(in the rows, 128 means zero)
Turns, then the turns between two rows, first turn first; the first pair answered
turn kanuf:
[120 161 150 117 157 199 173 134 172] => [149 107 130 127 160 193 189 130 167]
[144 145 154 123 150 162 112 123 138] => [159 113 141 134 160 156 126 118 140]
[ 87 162  81 167 122  76  87 115 145] => [101 188  83 172 129 101  85 115 149]
turn vivu:
[139 135 112 131 115 128 118 132 123] => [137 124 122 121 116 113 124 133 112]
[ 97 133 120 143 126 134 140 157 156] => [118 165 155 122 124 134 121 159 138]
[137 132 179 148 131 112  95 128 102] => [ 98  85 137 170 139 108 136 127 134]
[123 131 143 132 108 112 104 121 135] => [111 110 131 131 108 108 114 122 137]
turn zam:
[104  48  62 167 128  85 137 132 140] => [ 89  41 113 175 139  77 117 137 150]
[152 113  72 108 116 126 172 140 104] => [143  92  74 121 107 101 151 136 101]
[126 102 163 108 129 122 118 131 118] => [127 111 163  96 134 136 127 133 125]
[118 133 121 127 158 113 103 155  97] => [112 130 128 126 162 118 109 149 103]
turn Nulip:
[164 111 129 126 106 148 105 134 133] => [157 117 115 107  98 142 123 131 112]
[136 110 137 150 132 131 118 130 148] => [149 120 146 124 137 143 135 129 123]
[ 92 153 134 183  90 104  35 113 144] => [177 150 181 172 117 148  46 112 137]
[ 62 135  97  63 169 149 150 148 133] => [ 40 123  94 110 165 142 116 146 170]
Now pairs of rows:
Each pair is 2 to 4 turns apart.
[ 71 144 180 102 127 114 122 139 114] => [ 88 170 114  83 121 134 155 130 106] -> zam, zam, zam
[111 141 177 147 164 172 107 140 179] => [149 115 207 126 166 157 107 132 147] -> kanuf, vivu
[110 134 146  99 113  79  95 131  83] => [158 179 140 118 120 132  79 127 105] -> vivu, vivu, Nulip, Nulip
[ 90 147 150 125 107  76 108 123  90] => [ 84 128 181 162 157 125 126 132 156] -> kanuf, vivu, Nulip, zam
[170  78 165 145 112  84 106 134 103] => [204 107 145 155 148 164 134 139 147] -> zam, vivu, Nulip, vivu
[ 66 124 130 115 120 110 132 127 135] => [ 89 169 140 117 118 135 102 117 137] -> vivu, vivu, vivu, vivu
